Here is a table of points, one per row:
   -24    16    47    -3   -27    84   -43     6   -16    20   -37   -36   -64   -59   -40    18     0    38   -68  -101    47    83    -9   -78   -45    56   -11    14    10    11    -6   -18
   44  -50   22   66   52   14   49    9    9  -16   31  -29    3   20   49  -56  -18  -71  -13  -20  -28   59  -57   86   25  -10  -54   -8   34   10   62    7
  -20   42    7    1    1   45   37    2   42   -7  -28    5   26   24  -42   14  -71  -23  -10  -12   75   -1   -9   42  -28  -79  -85   -7    0   18  -33   62
   32    0    6   45    7  -18  -26   18  -21  -38   63  -60  -30  -85   31  -10  -49   -3  -35  -11   66  -58    9   16   16   -8  -36  -93   40  -38  -21    6
    37    19    60  -109   -20   -34   -48    96    18     1   -56    57    63   -45   -23   127    73    59     1    60    31   119   -28    50    12    47     2   -74    45    35    13    -9
   48  -28  -30  -57  -44   29   58   76  -81    9   30   13  -78   19   62    2  -69  -64  -34   -5  -10   41  -40  -44  -14  -44   23   -4   32   20   10   -8
  -55  -16   37  -37   50   36   12   73  -41   24   -8   67    7   97  -21    9   55   -7  -47   -6   -6  -25   40   81    4  -26   22    6   15  -15   24   35
    7  -45  108   -1  -78   11    8  -26   15   23   26  -21   10   23   19   14  -13  -15  -12   49   39  -98  -41  -26    0   11   13    6   67  -13  -39  -81
   34   12   58   38    9   33  -10  -20   13  100   -5    3  -15  -50  -12  -26  -67  -36   41   -2   -7   23   45   48  -22  -17   61   20  -49   27   18   87
    47    65   -54   -54    -2     6     6   -14    22   -10    79    12    -8    16   -32    41    76   -11    33  -107    26   -15    18    23    57     9    21    42    71   -48     4    72
   -8   66   -7  -66  -23  -20  -23    9    3   27   22   15  -61  -10  -18  -15  -30   64  -33   66  -25    8   85   56  -20    7   -6   51   58  -13  -31   42
  -18  -11   25    2  -16  -36   -6   35   39   31  -51  -56  -30   72    4  -15   -7  -23  -21  -14   80  -14   -1  -24   37  -64   60   39  -57  -29  -34   31
   23  -30  -43  -31   27   10  -50   26  -18   -6  -15   29  -14  -30   23  -41   40  -40  -11  -26  -59  -31  -24  -17  -39  -20  -22    4  -11  -32   -8  -64
   13   43   52  -53   76  -41  -40   39  -11   17  -13   -1    9   31  -85    9   27  -29   63   -8   11   33  -11  -37  -52  -32  -46   -7   16   35   57   -7
   -2   11    7  -12    1  -61   31  -24    5  -36  -14  -40   27   81   -8  -60   32   76   50   -1   32   58   71   17   27   34  -32   47   24  -48   46   45
    29     0   -14    79    16    25    37   -22   -55   -30  -107    -4   -51   -50    34    43    27    24    33    17    34   -79    19    17    51   -18   -28    18    20   111    51   -36
   -52    66    83   -30   -61    27   -48    10   -51    46   -16   -51    47   -16    15    91    65    77    -2   -17   -45     4  -107    16   -40    46   -97    -5   -57   -52    -5    86
   34  -36  -11  -73  -47   41   66   -7   37  -39    3  -11  -35  -21    3    4   17   -4  -11   13  -70  -40   66   -2  -67   31  -21   16  -30   53  -30  -29
  -33  -28  -24   46   -9   12   48   50   76  -32   15   55   26   43    5  -30   14   32   16  -68    1   55   24  -30  -69    5  -38  -68    1  -34  -38    0
   59  -64  -40   35    4    3   12  -34  -61   69   54   55   32    2  -12   28  -50   60   39   35   24   46   60  -54  -11  -18  -50   10    1   15   24   33
  -59   28   15   25  -58  -12   17   34  -25   98    6  -26   -7   27  -19  -28   75  -37   90  -54  -23   10   31   11   41   23  -59  -61   25  -28  -42    9
  -41    1  -32   19   13   20  -74   -8    8  -67   22  -64  -10  -19   46   48   62  -38   18   15  -14   51   46  -14   19  -65   -9   -4   -7   54  -88  -51
  -28  -12   -3  -19  -50   73  -43   -3  -21  -23  -36   21  -36  -22    4  -93  -22   -7  -36   82    5   -3  -39  -22   69  -38  -36  -46   50  -72   36  -46
    58    38     1   -20    29   -24     5    14    13   -25   -78    -3    21   -31    41   -35   -13   -67     3    18   -13   -57   -43  -100   -41     8    -4    33    61   -27     8    79
    16   -60    -3    12   -28  -107   -19    30    -7    34   -53   -21     7   -40    85    -9    -4    33   -16   -18    15   -27    23   -50    23   -15    57   -12   -21   -55    18   -39
   -17    40    55   -37    52   -38    -9  -102    -1     6    17    28   -67   -18    35     5    -1     4   -17   -34   -12   -82   -24   -44    -2    27    25   -45    62    78    10   -51
   59    8   32  125  -13  -67   37   41   48  -37   32   53  -61  -19  -55   40    3  -12  -28   41  -64  -10   12  -17  -52  -14  -21   56   -7  -30   -5  -13
    7  -14  -34  -14  -27   41    1  -25   61   52   55   24   99  -41    3   -7  -20   90  -67  -12   10  -72  -30  -27   31  -63   37    4   22   37   30  -27
   24   41  -74   15  -19    0  -32  -66  -17   -8  -18  -23  -18   42    9  -37   13   -6  -47   23   56  -38  -26   62  -81   64   14  -77  -27  -28   32  -77
  -76  -54  -12  -15   30  -38   -4  -51  -71   17   78  -27  -20   -1   12   42   -1  -13   45   14  -16   25    5   35  -30  -38   -2   21   -2  -64   13   43
   -1  -53  -38  -57  -18  -67   19  -27   18   73    3  -36   37    1  -30  -18    9  -19  -65  -29   26   18    6  -44  -20   10  -18  -23  -26   74    1  -33
  -39  -18  -21  -13   38   21   83   18   21   -5   28  -41  -39   89   37    5   19   36    4   42   10   -3   31  -42   15   -2   44   -3  -37   37   -5   66
  -61   -8  -24   33   82  -25    5   -9  -41   36   -9   -5   25   43  -15   -7  -57   24  -35   67  -57    4   21  -20  -35    0   11  -42   17  -23   11   56
   -5    9  -73   -4  -13  -41  -25   38  -16   18   40   10  -10   38   -7   58  -25  -42   37   30   36  -43   15   11   -8    9  -48    6  -16   10  -40   22
  -30   42  -87   48  -50   -3   33    3   16   13  -37  -31  -14   36  -39   13  -29   -7   32  -20   -3   24    5   60    9  -16   31  -38   37   -7   68   36
  103   58   32   14   67   18   -2    0  -10  -11   15   20   -4   14    5  -39  -13   43    7   -6   17    8   35   28  -27  -52   41  -36  -44  -56  -68   -2
  -19   -1  -18  -10   61    5   31   35   77   57   46   13  -57    6  -32  -12    1   15   56   38   -5   22  -44  -33   89   60   32  -77  -17    1  -22   39
  -70  -34    5   17  -20  -45  -15   50  -15  -85   28  -16   44    8  -55  -26  -84  -26   22  -20    6  -15  -39   38  -49   31   74   58   21   30   -8   17
    26    52    58    -8   -14   -39    45    -7   -21   -17    49   -77    -1   -36   -54   -63     7    40   -29    39     2     7   -40     5    38    -9    18    29   -54    80   -30  -123
    38    13   -15   -19   -10     3   -13   -10   -44   -54     4   -41    23    13     1    96    19     9  -112   -48   -18    -2   -58   -10    72    23    11   -25   -61    20    35    16
   -29   -65   -53    -9    42    -9    27    -2    23    17   -41    31   -22  -106    80   -50    49    71   -23   -37    32   -16   -68    56   -38     7   -14    38   -22    44   -33   -25
   38   28  -12   19   35   49   23   37  -75  -45  -34   26   72   29  -12  -49    6   -4   38    4  -74  -43   -4  -33   38   54    3   10  -52  -14  -20  -29
  -61   31  -18   40   30   25  -34   67   18   29    5   36  -32   37  -28   11  -49   32    2  -25  -28  -21   15    0   50   28  -28   80  -16  -26   53  -50
  -41  -55   65   -3    4  -34   25  -66  -19  -59  -17   52    3  -59  -49    1   11  -60  -62  -10   39  -46   54  -21   49   -2  -24  -30  -40  -48   66  -17
  -38   10   -6  -27   37   16   26   10   63  -22   19  -86   33  -42  -55   49   46   14   37   13  -71   21   -4   -1  -44  -18   13  -31   25  -65   63   15
There is one direction along which these points spread out most. Take the direction at right angles to it along which they spread out most. Go by this last direction. For each point below, how far along it does it lie, from 0 to 99? 50 is the average, and the first point above lies past it. One standard deviation of the points above along it is 16.
    8   24  -24  -16   34   25    9   -3   48   43  -58  -67   72  -76   58  -11  -32  -79  -56  -12   -5    1   72   25   23   74  -23   46   -5  -20    9  -79 : 52
  -34   49    0  -39  -30  -20   87  -22  -24  -35   14   75    0  -46   31  -31  -31  -24   76   18   31   48  -24   -6    6  -12   30   -1  -80  -49  -18   45 : 41
   31  -41    3  -33   34   32  -98    5   38  -43   62   -2   -8   24   27  -33  -31  -22   34   29   71    3   -4   -2    4   81  -28   64  -58   16   34   18 : 45
    17   -47   -10   -38   -55   -37   -60   -53    65   -18   -46    31    -7    40    -1   -15  -106     1    59   -53   -86     1     9    36    18   -21   -48   -21   -58     0     3    13 : 41
  -16   41   42   47   10    5  -15  -44  -26  -70  -22   51   77   14  100   64  -46   10    6    3  -32   42   11   -1   50   19   54    8   70   86  -99  -38 : 55
   -3   -1   29   58  -74   41  -66   18   16  -41   30   36   16    5   38  -64   67  -36   11    7  -42  -28   34    2  -26  -18   54  -16  -38   41   56   62 : 42
    26   -40   -10    42    -6    -3   -29   -76   -36   -11   -46    21    25     1   -87   -36    51    -3   -33    12   -51     1   -29    38    29   -11    65    24    52    48  -127    11 : 49
    7   55  -52   47  -20  -14    6  -68   39   52   -1   59   10   41   10   22   42  -65   13   23   33   80  -46  -34  -29  -50   13   80    4  -25   20  -13 : 42
    14  -103    -7    34   -10    82   -11   -59   -28   -23   -29   -24   -17   -16   -37    43    29    38    61    20    11   -28   -12   -23   -14    17    59    23    10   -30   -17   -88 : 52
